[[139 136 129 132 130 132 138 133 139 125 135]
 [124 140 124 133 140 109 125 130 127 134 127]
 [111 124 118 117 121 118 127 126 133 115 101]
 [128 131 133 137 142 114 112 121 106 146 143]]
:
[[139 136 129 132 130 132 138 133 139 125 135]
 [128 131 133 137 142 114 112 121 106 146 143]
 [124 140 124 133 140 109 125 130 127 134 127]
 [111 124 118 117 121 118 127 126 133 115 101]]

[[115 110 126 128 148 115 136 115 151 135 146 150 134 131]
 [108 108 119 142 125 106 118 122 148 133 102 109 146 104]
 [143 109 141 151 140 154 137 135 107 148 118 146 102 151]
 [128 117 107 141 114 125 111 120 117 112 139 104 143 139]
 [119 148 130 119 128 121 111 110 140 141 132 110 127 110]]
:
[[143 109 141 151 140 154 137 135 107 148 118 146 102 151]
 [128 117 107 141 114 125 111 120 117 112 139 104 143 139]
 [119 148 130 119 128 121 111 110 140 141 132 110 127 110]
 [115 110 126 128 148 115 136 115 151 135 146 150 134 131]
 [108 108 119 142 125 106 118 122 148 133 102 109 146 104]]

[[125 122 123 121 113 129 132 126 116 104 111 115 122 126]
 [138 139 137 125 115 120 122 120 131 139 137 127 136 115]
 [114 145 141 111 104 132 128 138 107 142 148 100 108 135]]
:
[[138 139 137 125 115 120 122 120 131 139 137 127 136 115]
 [125 122 123 121 113 129 132 126 116 104 111 115 122 126]
 [114 145 141 111 104 132 128 138 107 142 148 100 108 135]]

[[123 145 117 145 140 130 127 132 131 151]
 [138 119 134 116 119 135 132 125 120 134]
 [121 124 133 135 132 128 122 132 115 107]
 [131 114 117 154 146 130 132 130 129 111]
 [152 140 113 122 120 141 142 117 140 100]
 [128 118 133 139 140 140 135 123 110 122]]
:
[[152 140 113 122 120 141 142 117 140 100]
 [138 119 134 116 119 135 132 125 120 134]
 [131 114 117 154 146 130 132 130 129 111]
 [128 118 133 139 140 140 135 123 110 122]
 [123 145 117 145 140 130 127 132 131 151]
 [121 124 133 135 132 128 122 132 115 107]]

[[116 127 133 107 127 100 130 134 116]
 [107 117 135 127 143 148 122 120 125]
 [137 114 134 133 137 128 126 138 146]
 [138 125 152 118 127 130 149 140 118]
 [125 136 117 130 113 104 119 144 128]
 [120 129 109 106 146 124 121 103 133]
 [132 116 143 157 128 137 132 118 125]
 [142 135 131 137 114 109 138 126 118]]
:
[[142 135 131 137 114 109 138 126 118]
 [138 125 152 118 127 130 149 140 118]
 [137 114 134 133 137 128 126 138 146]
 [132 116 143 157 128 137 132 118 125]
 [125 136 117 130 113 104 119 144 128]
 [120 129 109 106 146 124 121 103 133]
 [116 127 133 107 127 100 130 134 116]
 [107 117 135 127 143 148 122 120 125]]

[[125 146 118 124 103 133 122]
 [117 124 110 131 148 116 113]
 [127 135 127 127 124 135 147]]
:
[[127 135 127 127 124 135 147]
 [125 146 118 124 103 133 122]
 [117 124 110 131 148 116 113]]
---
[[110 138 139 143]
 [119 131 117 126]
 [145 145 152 119]]
:
[[119 131 117]
 [145 145 152]]

[[141 135 106 151 107]
 [121 154  99 139 109]
 [135 130 100 156 110]]
:
[[121 154  99]
 [135 130 100]]

[[124 123 126 125]
 [106 122 118 112]
 [113 102 102 101]]
:
[[106 122 118]
 [113 102 102]]

[[106 127 135]
 [119 148 122]
 [119 148 125]]
:
[[119 148 122]
 [119 148 125]]

[[131 131 139 112 118]
 [127 106 130 120 124]
 [124 128 116 152 140]
 [132 134 137 111 116]]
:
[[127 106 130]
 [124 128 116]]

[[134 105 137 115 136]
 [135 121 129 118 138]
 [136 130 126 106 125]
 [141 129 139 111 134]
 [138 138 135 101 126]]
:
[[135 121 129]
 [136 130 126]]

[[141 127 119 119 133]
 [121 134 141 126 131]
 [125 138 149 120 147]]
:
[[121 134 141]
 [125 138 149]]

[[126 100 128]
 [113 117 109]
 [139 114 127]
 [121 129 117]]
:
[[113 117 109]
 [139 114 127]]
